In the rows, 128 means zero.
One turn sends every row of this set to another row. A few are shown first. Where does it send the rows asked after them?
Fen: [ 89  92 149 107 118 130 126 108 129  97 149 120 128 121 113 128 158 103
 135 123]
gudo: [138 143 135 125 118 144 150 120 149 116 120 133 121 114 154 135 109  87
 106 144]
sen: [141 125 130 117 119 132 129  86 112 137 153 131 142 161 144 118 121 103
 109 129]
luti: [135 114 125  90 120 121 131 120 128 117  97 140 110 122  85 132 124 142
 166 117]
tipez: [131 119  96  94 118 121 128 123 126 113 130 142 151 125 111 116 108 137
 174  98]
Tukuz: [125 121 160 131 126 133 143 151  91  90 136 106 155 140 102 114 112 125
 134 139]
ges: [148 117 123 139 158 162 128 139 104 130 110 130 123 133 140 129 157 133
 129 152]
ser: [143 159 141 106 122 159 136 152 135 112 122 108 113 121 147 142 129 136
 112 128]
Lapez: [112  87 131 131 138 144 147 127 142 117 127 102 132  89 106 130 153 135
 147 111]
puzad: [139 161 119 118 109 141 142 110 156 140 132 135 130 111 137 131 112 120
  99 131]
Paf: [121 118 133 124 150  75 166 123 109 123 113 130 139 130 129 130 139 104
 133 156]
zud: [159 127 125 134 159 139 117 146 105 142 115 129 124 128 134 124 144 154
 107 134]
pek: [132 108 107  97 142  91 127 134 123 108 101 160 126 118 126 126 121 114
 166 120]
fir: [129 164 112 106 132 149 130 150 133 114 133 132 130 122 170 135 141 123
 118 136]
Fofo: [129 104 137  90 120 126 123 136 110  88 113 139 127 133 105 117  96 106
 161 110]
lisi: [121 136 112 135 130 121 143 140 103 112 156 120 184 132 120 109 127 144
 147 133]
tel: [122  98 135 116 128  91 131 119 145 116 156 106 147 103 131 125 138 137
 129  88]
vared: [127 133 138 117 128  98 167 107 120 145 116 113 130 131  88 133 143 145
 131 147]
seti: [163 115 141 129 121 134 146  89 122 132 143 106 139 153 148 127 111 110
 121 118]
tepa: [ 96  97 128 114 150 107 113 143 121 118 138 138 135  94 114 111 147 117
 107 114]

luti -> tipez
puzad -> fir
And these:
lisi -> Paf
tepa -> Fen
ges -> seti

One turn sends every row of this set to another row. A few are shown first. Where does it send the rows asked after them?
vopi: [151 133 102 137  80 160 153 126 138 109 127 122 126 137]
sobus: [122  90 121  96 114 163 115 106 104 133 137 134 121 159]
bab: [128 108 137 101 132 138  78 132 109 107 128 143 139 123]
ran: [119 108 140 113 131 161  73 129 111 112 129 140 130 125]
Rorok: [109 127 128 107 101 118 137 111 107  76 151 154 150 116]
fuvom: [ 98 137 130 131  97 121 141 122 131  70 125 145 147 118]
kaliv: [111 121 127 131 135 135 151 137 157  89 147 140 129 101]
Dodu: [117 109 120 101 129 110 147 119 110 110 111 127 124 117]
zotum: [116 108 142 132 123 166  75 125 119 110 113 137 121 120]
Putug: [129 110 137 128 117 127  87 131 123  97  96 138 134 112]
kavi: [116 118 133 147 114 140 130 142 176  93 152 131 124 134]
Vani: [111  99 129 127 107 170 110 115 129 132 125 119 109 168]
vuge: [120 106 113 113 132 146 155 117 130  91 145 161 134  90]
masot: [102 113 133 144 112 147 123 125 143 119 106 109 105 151]
fanog: [146 126 107 135  86 185 156 118 128 119 132 125 124 128]
Zunib: [152 141 104 127  89 137 153 136 137 105 141 116 128 137]
Zovo: [108 106 150 120  88 177 116 104 116 104 166 149 145 143]
kuvuz: [142 127 115 122 103 187 157 119 118 124 152 124 124 119]
ruguk: [132 100 124 142  91 157 114 127 168 101 155 142 123 157]
Kad: [142  86 109 123  88 169 117 106 141 103 154 163 129 147]
Vipop: [115 111 137 100  97 146 125 103  99  93 171 156 148 128]
rur: [136  89 103 108 108 163 138 102 122  99 149 173 134 113]
Kot: [105 118 128 132 123 116 142 127 134 108  99 112 113 127]
gezi: [ 92 132 142 151  88 152 132 123 147  81 119 138 145 134]
vogip: [148 142 111 114 106 140 156 137 126 111 162 114 127 128]
bigen: [126  95 117  83 125 133 134 108  95 123 130 138 128 134]
kudin: [120 109 141 139 117 148  82 126 125 102  97 135 124 113]
las: [ 97 116 152 145  84 180 119 114 139  99 140 140 143 146]
sunof: [142 135 116 112 112 164 158 129 117 121 167 119 125 119]
lutev: [133 109 135 109 125 122  85 134 115 100 112 141 142 116]

kavi -> kaliv
kuvuz -> fanog
las -> gezi
And these:
Putug -> lutev
Kot -> Dodu

